B =
array([[ -3,  16,  -9,   7,   9,   1,   6,  13,  14,   0,  14,  27,  -6],
       [  2,  18,  -5,  -6,  12, -18,  -9,  15, -23, -11,  11, -27,  -9],
       [  0,  -6,  22,   6,  -9,  41,  -2,  -9,  34, -14,  -9,  21, -11],
       [  5, -18,  -1,   9, -19,   4,   6, -26,   3,   4, -19,  -3,   4],
       [ -7, -14,   6,   8, -11,  13,  12,  -1,   7,  18,  -2,   0,  19],
       [  1,  15, -20,   2,   9, -20,   5,   6, -29,   5,   5, -28,   6],
       [  6,  18,   9,  -8,   6,   2, -14,  -6,   7, -18,  -7,  10,  -8],
       [-10,   7,   4,  -6,  13,  10,  -3,   9,   6,   1,  13,  -9,   6]])
Indices start at 0.
row 0 col 0 -> -3
row 5 col 4 -> 9
row 3 col 1 -> -18
row 1 col 11 -> -27
row 4 col 2 -> 6
row 7 col 12 -> 6
row 3 col 7 -> -26
row 1 col 2 -> -5
row 1 col 6 -> -9
row 7 col 2 -> 4
row 0 col 1 -> 16
row 0 col 9 -> 0
row 3 col 2 -> -1
row 1 col 1 -> 18
row 3 col 9 -> 4
row 6 col 10 -> -7
row 1 col 7 -> 15
row 7 col 9 -> 1
row 0 col 7 -> 13
row 6 col 1 -> 18
row 2 col 3 -> 6
row 7 col 0 -> -10
row 0 col 3 -> 7
row 5 col 0 -> 1
row 2 col 1 -> -6
row 5 col 3 -> 2
row 2 col 5 -> 41
row 0 col 11 -> 27
row 4 col 8 -> 7
row 5 col 2 -> -20
row 6 col 4 -> 6
row 4 col 6 -> 12
row 7 col 10 -> 13
row 3 col 3 -> 9

A =
[[ 11  -1  43 -37  25  11   1  31  23 -17]
 [ 12 -25 -31  44  18 -14  14  31  17 -12]
 [-16  42   4   9  -7 -32  -6   5  17 -15]
 [-13   6 -43   2  19  28   0  -7   1  13]
 [ 23  -5  12  47  40 -19 -31 -17 -19  22]]
A[0][0] -> 11
A[3][8] -> 1
A[-3][-7] -> 9
A[:, 6] -> [1, 14, -6, 0, -31]
A[1][9] -> -12
A[:, 7] -> [31, 31, 5, -7, -17]
A[:, -6] -> [25, 18, -7, 19, 40]
A[-5][8] -> 23
A[:, -10] -> [11, 12, -16, -13, 23]
A[:, 8] -> [23, 17, 17, 1, -19]
A[-5] -> [11, -1, 43, -37, 25, 11, 1, 31, 23, -17]
A[-1][-5] -> -19
A[-4][-8] -> -31
A[1] -> [12, -25, -31, 44, 18, -14, 14, 31, 17, -12]
A[:, -5] -> [11, -14, -32, 28, -19]
A[0][-8] -> 43
A[4][0] -> 23
A[4][2] -> 12
A[3][2] -> -43
A[4] -> [23, -5, 12, 47, 40, -19, -31, -17, -19, 22]

a =
array([[  1,  -2,   4,  -1,  -3,   1,   1,   3,  -4,  -3,   2,   1,  -1,
          2,  -9,  -6],
       [-26,  19, -18, -25,  19,  -7, -26, -16, -22,  19, -27, -27, -25,
        -15,   7,  10],
       [ -5,  -1, -20,  -4,   3, -22,  -5, -21,  -2,   3,  -6,  -5,  -4,
        -21,  12,  13],
       [ -8, -10,  14, -12, -18,  15,  -8,  14, -15, -17,  -5,  -8, -10,
         13, -38, -35],
       [ -9,  17,  15, -12,  11,  15,  -9,  13, -18,  12,  -6,  -8, -12,
         11, -14,  -4],
       [-26,  20, -17, -25,  19,  -6, -26, -15, -22,  19, -26, -26, -25,
        -14,   7,  11],
       [  6,  -6, -17,   9,   1, -22,   6, -18,  11,  -1,   4,   6,   8,
        -17,  20,  16],
       [ -4,   2,  -1,  -4,   1,   1,  -4,  -1,  -3,   1,  -4,  -4,  -4,
          0,   0,   0],
       [-40,  33, -25, -39,  32, -11, -40, -23, -36,  32, -40, -40, -39,
        -24,  11,  19],
       [ -9,   7, -23,  -6,  12, -19,  -9, -23,   0,  11, -12, -10,  -6,
        -21,  25,  21]])
Indices start at 0.
(0, 0): 1
(8, 10): -40
(2, 15): 13
(0, 10): 2
(3, 5): 15
(3, 0): -8
(6, 13): -17
(4, 1): 17
(6, 1): -6
(6, 11): 6
(0, 8): -4
(3, 2): 14
(9, 13): -21
(4, 4): 11
(5, 15): 11
(1, 15): 10
(1, 10): -27
(3, 7): 14
(9, 7): -23
(4, 6): -9
(1, 3): -25
(5, 6): -26
(2, 13): -21
(1, 2): -18
(2, 14): 12
(7, 11): -4
(0, 7): 3
(4, 15): -4
(8, 1): 33
(2, 12): -4
(6, 7): -18
(2, 8): -2
(3, 9): -17
(6, 8): 11
(9, 3): -6
(0, 11): 1
(1, 7): -16
